One turn moves every row onto another: examples first, then more rows asked
z45: [ -4   5   3  21  -6  23 -20  17  18  -4   3 -10  -6  -8   3 -13   0 -17
   1 -10 -11   0   6  13 -10  -1  -3   2 -20  -6   3]
z215: [-16 -14  -7  15 -20  16  -1  11  12 -13  12  -4 -12  -4   9 -11   7  -5
   9 -12 -18  -8  -5  22  12  14  -4  -7 -17   4 -10]
z654: [ 13  -1   1  25   1  25  10  19   3   1   5  -4   7  -8   2 -20  -8  -9
  -2  -2  -1  14   2  17   1  10   6   8 -14 -11 -24]
z137: [-19  12   5  20 -19  22   0  19  11  -6  10  -4  15  -9  -1  -4  -2 -10
 -28   4  -6  16   9  13  -5  25  -1  -1 -18 -12 -17]
z963: [  1   5  17  21  -9  25  -4  15  12 -10  17  -3   7  -7   7 -15  10   1
  -8   2 -17  14  17  -2  -6  20  -6  -7 -28   2  -3]
z874: [-11   0  -7  23   5  15   8  30   9 -10   9   1  -1 -14   4  -7 -14  12
 -16   4 -14  14  -2   6   4   7  14  -4 -18  11   5]
z435: [ -1  -4  14   8 -10  22   2  18  -3  -7  11 -17  -5 -13   3 -28 -10  -4
  -7 -14 -20   5  -5  19 -18  15   3  -8 -26   4 -21]
z174: [-10  15  16  21 -18   9  -1   5  10  -2  22  -7 -16  -3   2 -12  -2  -2
 -16  15 -15  15  -6   7   3  19   6  -7 -21  -7 -11]
z582: [-14  -9   2  21 -17  17   5  19  12  -6  -5  -3  -5 -23  21  -4  -6   0
 -18  10  -2   3   9  -2 -10   8  21   0 -18   6  -5]
z46: [  5   1  -4  14 -11  25   8  20  12 -14  17  13  -7  -5  10   0  -7  -7
 -28  -6 -24   0  11 -10   4   4   7   6  -7 -15 -13]
z483: [-15  -2  -6  14 -15   8   7  10  13  -7  -2   3 -12  -2 -11  10   2  -6
  -9  -7 -24 -12  -2  15   0  18  -9  -8 -10   2 -18]
z192: [ -3   9  14   5 -12  16  -5  12  15 -28   8   4  -6 -11  11 -19 -19   0
 -15 -16 -10  -2   4  -1  10  11  13   7 -10  -8  -7]
z560: [  5 -14  12  19 -14   3   2  20   9 -22  11  -4  -6 -13   3  -8 -12  -8
 -17   8 -20   9  -2  -6  -8  28  14 -11 -16  14 -25]
z886: [-10   5 -10  24  -7  21   2   8   1  -1   2 -11  -6 -15   7  -6 -22 -12
  -7 -10  -9  -4  -2   7  15  -4   7  -6 -16  -3 -30]
z53: [ -7  -7  -1  -4   0  18   4  19  -6  -4  -2 -10   8 -14   7  -6 -23 -13
 -11 -12 -25  -4   8   2   3  13  -8  -6 -20   7 -15]
z118: [ -1 -11  -3  20 -17   7  -5  11  12  -6 -10   8   3  -9   6  -6   7 -11
  -2  -8 -20  -4   7  15  16  24  -7   4  -7   2 -14]
z354: [ -3   2  10   6 -14  11  -9   3  19 -27   9  -1  -5  -7   9 -19  -4  -6
  -3 -16  -8  -9   1   3  13   7  20  -1 -15  -3 -14]
z199: [ -3 -12  14  15 -29  12   8  24   2  -4  13  -8  -7 -10   4 -19   0  -5
  -6   9 -19  -5  13  19   4  28   2  -8   0   9 -19]
z678: [ -7  -8  13  27  -3   1   7  24  13  -6  10  -7   2   1  -4  -9  -6   5
  -4  -4 -17   0  20  20   3  20  -2 -10  -5  -2 -29]
z707: [ -2  -5  -7   9 -13  15  -9  11  -8  -2   4  -7 -10 -14   1 -12  -7 -14
   7   3 -27   2   5 -12   4  -1   7   8 -13   7 -17]
z773: [-10  -7  -2  24   7  20  11  34  15 -13  12  -6   8  -7  -4  -3 -11   6
 -12   0 -18  18   7  13   5   7  10 -15 -15   8  -6]
z887: [  9   0  -6  12 -26  12  -4  13   3   0   5  -8   4  -7   9  -5  -4 -29
 -18  -5 -14   5  -5  10 -15  21  -4   0 -10  -7  -8]
z114: [-12  -7   6  31 -20  17   2  25   7  -8  21 -10 -13  -6  -9   0  -5  -2
  -5   5 -11  -3  18  28   1  11   0  11 -10   7 -18]
z812: [ 12  -6  -7   9  -6  17  -1  21  14 -14  13  13   2  -1   1   3   1 -15
 -23  -5 -27  -2  10  -2  10  10   5  11 -13  -7 -13]
z175: [-16 -11  10  23 -22  15   3  16  14  -6  -2 -11  -7 -19  11   2  -8  -7
 -13  13  -1   9  11  14  -1   5  24   6 -14   5  -8]
z150: [-22   1   7   5 -23  20  12  13   4  -2   9   2   0  -2  -2   3  -5  -9
 -23 -18 -28  -5   0  10   7   5  19 -10 -13  -1  -3]
z949: [ -9 -10  -3  23 -10   1  -1  25   5 -19   9   2   0 -16   8  -9 -14   0
 -20   1 -17  11  -7 -11 -12  24  18  -6 -20   8 -21]
z428: [ -5   7   8  22  -1   8   4  13   6   5   9  -2  -1   5  -3 -12 -11 -19
  -1 -12 -17   4 -15   4  -1  16   1 -22 -13  -9  -4]
z675: [ -7  -4  15  18  -9  22   5  21  -2  15  -1   0 -14  -8 -10  -7  -5 -18
 -10   8 -23   4   2   8 -17   8   9   8 -18  -6 -20]
z822: [-25  -1  10   8 -24  20   6  17   0  -9  15   4  -1  -5   4  -7 -11  -4
 -18 -20 -29   4   4  -4   2   5  21  -1  -9  -9  -1]

z46 moves to z949
z114 moves to z483
And these:
z675 moves to z428
z886 moves to z137
z812 moves to z560

